[[132 110 137 119 132 123 121 123 119 135 124 131 152 131 143]
 [123 132 127 129 126 122 121 127 128 120 123 127 134 123 146]
 [150 130 142 127 128 130 127 132 127 144 129 129 116 126 113]
 [131 113 128 123 132 144 125 128 136 136 131 131 117 132 121]]
:
[[150 130 142 127 128 130 127 132 127 144 129 129 116 126 113]
 [132 110 137 119 132 123 121 123 119 135 124 131 152 131 143]
 [131 113 128 123 132 144 125 128 136 136 131 131 117 132 121]
 [123 132 127 129 126 122 121 127 128 120 123 127 134 123 146]]

[[127 127 127 129 128]
 [128 127 140 130 126]
 [128 128 133 130 127]
 [126 129 128 129 129]
 [123 106 123 125 149]
 [131 129 130 130 129]]
:
[[128 127 140 130 126]
 [128 128 133 130 127]
 [131 129 130 130 129]
 [126 129 128 129 129]
 [127 127 127 129 128]
 [123 106 123 125 149]]

[[124 113 132 152 130 117]
 [131 142 126 105 126 141]
 [130 108 130 148 128 115]]
:
[[124 113 132 152 130 117]
 [130 108 130 148 128 115]
 [131 142 126 105 126 141]]

[[132 126 129 127 112 128 130 133 129]
 [125 116 108 145 149 121 128 118 135]
 [115 143 146 118 111 129 158 119 157]]
:
[[115 143 146 118 111 129 158 119 157]
 [132 126 129 127 112 128 130 133 129]
 [125 116 108 145 149 121 128 118 135]]

[[135 128 155 127 127 129 137 126 103 129 125 129 104 118 145]
 [123 136 114 132 123 128 125 134 142 128 129 128 141 132 119]
 [134 131 129 138 126 103 131 133 127 106 140 107 127 125 130]
 [125 135 131 126 121 140 131 132 126 138 120 138 126 125 129]
 [130 105 130 121 146 127 123 113 125 127 130 128 125 131 130]
 [131 134 142 128 120 134 136 131 116 133 121 133 116 120 138]]
:
[[135 128 155 127 127 129 137 126 103 129 125 129 104 118 145]
 [131 134 142 128 120 134 136 131 116 133 121 133 116 120 138]
 [125 135 131 126 121 140 131 132 126 138 120 138 126 125 129]
 [130 105 130 121 146 127 123 113 125 127 130 128 125 131 130]
 [134 131 129 138 126 103 131 133 127 106 140 107 127 125 130]
 [123 136 114 132 123 128 125 134 142 128 129 128 141 132 119]]

[[108 119 123 122 124 148 127 140 133 121 125 129]
 [134 135 109 115 124 136 119 135 146 119 141 147]
 [151 123 127 130 126 112 123 133 118 134 118 133]]
:
[[151 123 127 130 126 112 123 133 118 134 118 133]
 [108 119 123 122 124 148 127 140 133 121 125 129]
 [134 135 109 115 124 136 119 135 146 119 141 147]]

[[128 123 118 150 130 131 125 147 111 147 126 127 126 141 123 127]
 [133 117 151 130 123 108 123 130 128 131 123 132 132 134 132 134]
 [139 131 110 134 139 139 116 133 117 132 117 117 135 133 114 137]
 [127 138 101 129 137 149 128 128 123 127 128 120 126 124 120 126]
 [107 124 135 135 117 126 151 135 129 135 150 144 113 130 143 109]
 [140 136 127 111 135 130 119 113 139 114 119 121 138 119 123 139]]
:
[[133 117 151 130 123 108 123 130 128 131 123 132 132 134 132 134]
 [107 124 135 135 117 126 151 135 129 135 150 144 113 130 143 109]
 [140 136 127 111 135 130 119 113 139 114 119 121 138 119 123 139]
 [128 123 118 150 130 131 125 147 111 147 126 127 126 141 123 127]
 [139 131 110 134 139 139 116 133 117 132 117 117 135 133 114 137]
 [127 138 101 129 137 149 128 128 123 127 128 120 126 124 120 126]]

[[155 154 116 102 130 135]
 [133 150 142 136 114 138]
 [152 155 147 110 138 146]]
:
[[152 155 147 110 138 146]
 [133 150 142 136 114 138]
 [155 154 116 102 130 135]]

[[128 126 132 118 149 113 145]
 [124 139 144 120 127 110 132]
 [128 122 124 119 151 127 144]
 [148 126 133 157 141 113 134]]
:
[[124 139 144 120 127 110 132]
 [148 126 133 157 141 113 134]
 [128 126 132 118 149 113 145]
 [128 122 124 119 151 127 144]]
---
[[129 128 149 149 149 149 149 149 149]
 [128 128 128 128 128 128 128 147 149]
 [128 128 128 128 128 129 149 149 149]
 [128 128 131 149 149 149 149 149 149]
 [128 128 132 149 149 149 149 149 150]
 [128 128 130 149 149 149 149 149 149]
 [128 128 128 128 148 149 149 149 149]
 [132 149 149 149 149 149 149 149 149]]
:
[[149 149 149 149 150 149 149 149]
 [149 147 149 149 149 149 149 149]
 [149 128 149 149 149 149 149 149]
 [149 128 129 149 149 149 149 149]
 [149 128 128 149 149 149 148 149]
 [149 128 128 149 149 149 128 149]
 [149 128 128 131 132 130 128 149]
 [128 128 128 128 128 128 128 149]
 [129 128 128 128 128 128 128 132]]

[[129 153 128 121]
 [134 145 133 111]
 [114 140 144 129]
 [121 133 152 122]]
:
[[121 111 129 122]
 [128 133 144 152]
 [153 145 140 133]
 [129 134 114 121]]

[[152 119 130]
 [129 133 132]
 [129 130 130]
 [120 137 128]
 [129 131 117]
 [130 131 140]
 [123 119 120]
 [134 131 134]
 [118 123 130]
 [129 118 130]
 [129 139 130]
 [118 131  99]]
:
[[130 132 130 128 117 140 120 134 130 130 130  99]
 [119 133 130 137 131 131 119 131 123 118 139 131]
 [152 129 129 120 129 130 123 134 118 129 129 118]]

[[144 146 127]
 [123 152 117]
 [131 151 126]
 [120 149 118]
 [143 144 129]]
:
[[127 117 126 118 129]
 [146 152 151 149 144]
 [144 123 131 120 143]]

[[140 148]
 [151 137]
 [112 144]
 [148 148]
 [104 116]
 [108 107]
 [137 149]
 [155 116]
 [133 152]
 [101 149]
 [120 115]
 [123 121]]
:
[[148 137 144 148 116 107 149 116 152 149 115 121]
 [140 151 112 148 104 108 137 155 133 101 120 123]]

[[139 140 140 112 132 118 104]
 [127 134 133 122 118 131  99]
 [113 123 138 123 119 133 130]
 [116 122 122 123 123 131 105]
 [122 120 125 123 117 125 117]
 [125 135 132 135 120 130 123]
 [125 125 120 133 124 125 132]
 [133 134 134 133 120 136 153]
 [129 117 132 131 122 129 135]
 [130 127 132 119 132 123 125]
 [120 125 119 116 131 129 133]
 [118 128 133 131 124 140 135]]
:
[[104  99 130 105 117 123 132 153 135 125 133 135]
 [118 131 133 131 125 130 125 136 129 123 129 140]
 [132 118 119 123 117 120 124 120 122 132 131 124]
 [112 122 123 123 123 135 133 133 131 119 116 131]
 [140 133 138 122 125 132 120 134 132 132 119 133]
 [140 134 123 122 120 135 125 134 117 127 125 128]
 [139 127 113 116 122 125 125 133 129 130 120 118]]

[[148 113 134 134 116 121]
 [131 139 131 126 115 112]
 [122 126 113 142 136 132]
 [123 150 113 144 119 109]
 [134 107 138 121 137 146]
 [100 141 115 126 149 143]
 [145 114 130 136 118 122]]
:
[[121 112 132 109 146 143 122]
 [116 115 136 119 137 149 118]
 [134 126 142 144 121 126 136]
 [134 131 113 113 138 115 130]
 [113 139 126 150 107 141 114]
 [148 131 122 123 134 100 145]]

[[120 106 130 125 121 147 126 133 119]
 [137 110 123 123 138 130 119 106 122]
 [134 119 119 130 137 128 132 129 143]
 [121 118 129 138 133 136 134 103 127]]
:
[[119 122 143 127]
 [133 106 129 103]
 [126 119 132 134]
 [147 130 128 136]
 [121 138 137 133]
 [125 123 130 138]
 [130 123 119 129]
 [106 110 119 118]
 [120 137 134 121]]
---
[[134 134 134 115]
 [142 129 157 128]
 [136 105 124 144]
 [120 152 144 126]]
:
[[134 134]
 [142 129]
 [136 105]]

[[147 125 138]
 [132 132 109]
 [157 118 100]
 [134 138 126]]
:
[[147 125]
 [132 132]
 [157 118]]

[[122 135]
 [146 125]
 [116 139]
 [106 135]
 [129 120]]
:
[[122 135]
 [146 125]
 [116 139]]

[[150 113 150]
 [133 122 134]
 [123 127 122]
 [129 121 128]
 [130 131 129]]
:
[[150 113]
 [133 122]
 [123 127]]

[[142 154 126 121 129]
 [115 122 151 136 126]
 [135 129 118 101 143]]
:
[[142 154]
 [115 122]
 [135 129]]

[[102 122 147 123 121]
 [114 116 135 120 123]
 [120 120 130 126 124]
 [126 121 127 126 126]
 [121 118 131 123 125]]
:
[[102 122]
 [114 116]
 [120 120]]
